One turn sends every row of this set to another row. A few are shown first. Where does it send the rows asked after them?
samel: [-1.02  0.00  3.37  0.20 -0.15  1.07 -1.06 -3.19 -1.93  0.37  1.31  2.12
  0.63  0.42  1.43 -0.49 -0.95 -0.81 -0.70  0.62]
zaki: [-0.76  1.03  0.37  0.69 -1.61  3.12 -0.92 -1.38 -0.26  1.97  0.13 -1.16
  0.29  1.33  1.10 -1.16  0.01 -1.05  0.03  1.38]
Nirul: [-2.23  0.33  2.24 -0.47  0.70  1.80  0.86 -2.12 -0.19  1.04  0.32  3.18
 -0.69  1.42  1.07  0.43  0.50 -0.30 -0.98 -0.59]
Rurar: [ 0.32  0.53  2.45 -0.41 -0.19  1.72  1.23 -1.89 -2.65  2.19 -0.03  0.42
 -0.83  0.68  0.08  1.50 -0.63 -1.32 -2.46  1.41]
lemo: [ 2.11 -0.25  1.27 -1.43 -0.48  1.64  0.01 -0.41 -0.44  0.34  0.47  0.33
 -0.05  0.69 -0.29  0.22 -1.47 -1.55 -2.63  1.54]
peb: [ 2.29  0.03  2.01 -1.22 -0.75  1.93 -1.53 -1.96  0.95 -0.11 -0.03  0.98
 -0.96  2.39  1.15 -1.27 -0.61  0.18 -1.71 -0.29]
mupof: [ 0.22  0.19  1.51 -1.93 -1.37 -1.62  0.04 -2.24 -0.11  1.56  0.98  0.64
 -0.40  1.45  0.14 -0.67  0.62  0.48  0.48  0.35]
bato: [ 0.84  0.16  1.02 -1.22 -1.18 -0.62 -0.27 -1.44  0.30  1.16 -0.17  1.49
 -0.81  1.06  0.14 -3.27  0.08 -0.15 -0.04  0.99]
kat: [ 0.08 -0.91  2.07 -1.07  0.62  3.45 -0.03 -2.40 -1.13  0.81  0.38  2.72
  0.04  0.81  1.26 -1.31  1.54 -0.20 -0.66  0.89]
nezir: [-1.19  1.70  0.84  1.00 -1.29  1.57 -1.32 -1.46 -0.21  1.45  0.19 -0.78
 -0.26  1.19 -0.04 -1.44 -0.23 -2.09  0.20  0.89]
led: [-0.17  0.05 -0.28 -1.02 -0.69  0.60  2.19 -1.13  0.04  1.55 -0.20  0.54
  1.22  1.54  1.44 -0.45 -1.18 -0.36 -1.31  1.38]
sis: [-0.66 -0.62  1.45  0.08 -1.65  1.59  0.18 -2.59 -1.63  0.85  0.71  3.58
 -0.67  1.15  0.17 -0.06 -0.36 -1.58 -2.18  0.33]
Lidid: [ 1.63  0.93  3.06 -1.58  0.96  0.95 -0.40 -1.63  0.04  0.01  0.72 -0.67
  1.04  1.51  1.01  0.82 -0.10 -1.00 -0.51  0.07]
noz: [-1.39  1.05  0.40  0.02 -0.82  1.21 -1.68 -2.39 -0.17  0.84  0.75 -0.60
 -1.26  1.60 -1.23 -0.97  0.25 -1.85 -0.28  0.75]
zigu: [-0.25  0.69  0.65 -0.67  0.42  0.31  0.77 -1.36  0.71  0.77 -0.70  0.90
  0.60  1.29  1.56 -2.95 -1.33 -0.18 -0.57  0.99]
busob: [ 1.97  0.89  2.58 -1.33 -1.72  1.04  0.33  0.24  0.71  1.86  0.01  0.85
 -0.84  1.40  0.40  0.72  0.65 -0.56 -0.73 -0.43]
Vimip: [ 0.70  0.42  2.28 -0.16 -0.27  2.74 -0.33 -2.16 -1.07  1.57 -1.29  1.83
 -2.72  1.40  0.67 -1.74 -0.54  0.04 -2.59  0.64]
tivos: [-1.73  0.41 -0.26 -0.82 -0.98  2.10 -1.04 -2.08  0.06  1.46  1.07 -0.69
 -1.60  1.86 -0.79  0.12  0.70 -0.39 -0.51  0.91]
vav: [-1.53  0.54 -0.08 -0.43 -0.97  3.26 -0.84 -1.85  0.15  1.87  0.73 -1.30
 -0.38  1.81  0.89 -0.06  0.46  0.26 -0.09  1.13]
Duzuk: [-0.80 -0.11  3.09 -0.37 -0.85  1.84  0.20 -0.55 -1.66  2.25  0.83  2.60
  0.06 -0.83  1.01 -0.34  0.38 -0.36 -0.19  1.31]
vapo: [ 1.48  0.45  3.64 -0.87  0.01  1.86 -0.28 -3.63 -2.56  1.54  0.06  0.09
 -0.73  1.50  0.63  0.40  1.08 -0.74 -0.97  0.51]
povog: [-0.23  1.07  2.43 -1.02  0.24  0.59 -0.33 -0.16  1.28  0.59  0.23  0.48
 -1.11  1.03  0.81  0.28 -2.44  0.29 -2.00  0.07]
Kaza: [ 0.61 -0.54  0.25 -2.02 -1.01 -0.16  0.99 -3.04 -0.72  1.06  1.04  0.09
  1.14  2.17  0.87  0.26  0.02  0.09 -0.61  1.01]
puso: [ 0.21  1.35  4.07 -0.42 -0.47  1.42 -0.26 -1.82 -1.06  2.60 -0.76  1.20
 -2.43  1.15  0.83 -0.31  0.90  0.40 -0.62 -0.27]
nuda: [-0.90  0.99  2.66 -0.05  1.59  2.05  0.35 -2.59 -1.30  0.97 -0.71  0.55
 -1.24  1.26  1.18 -0.05 -1.98 -0.30 -2.61  0.82]

povog moves to busob
kat moves to samel
Now find these:
vapo moves to nuda
zaki moves to noz
Kaza moves to zigu

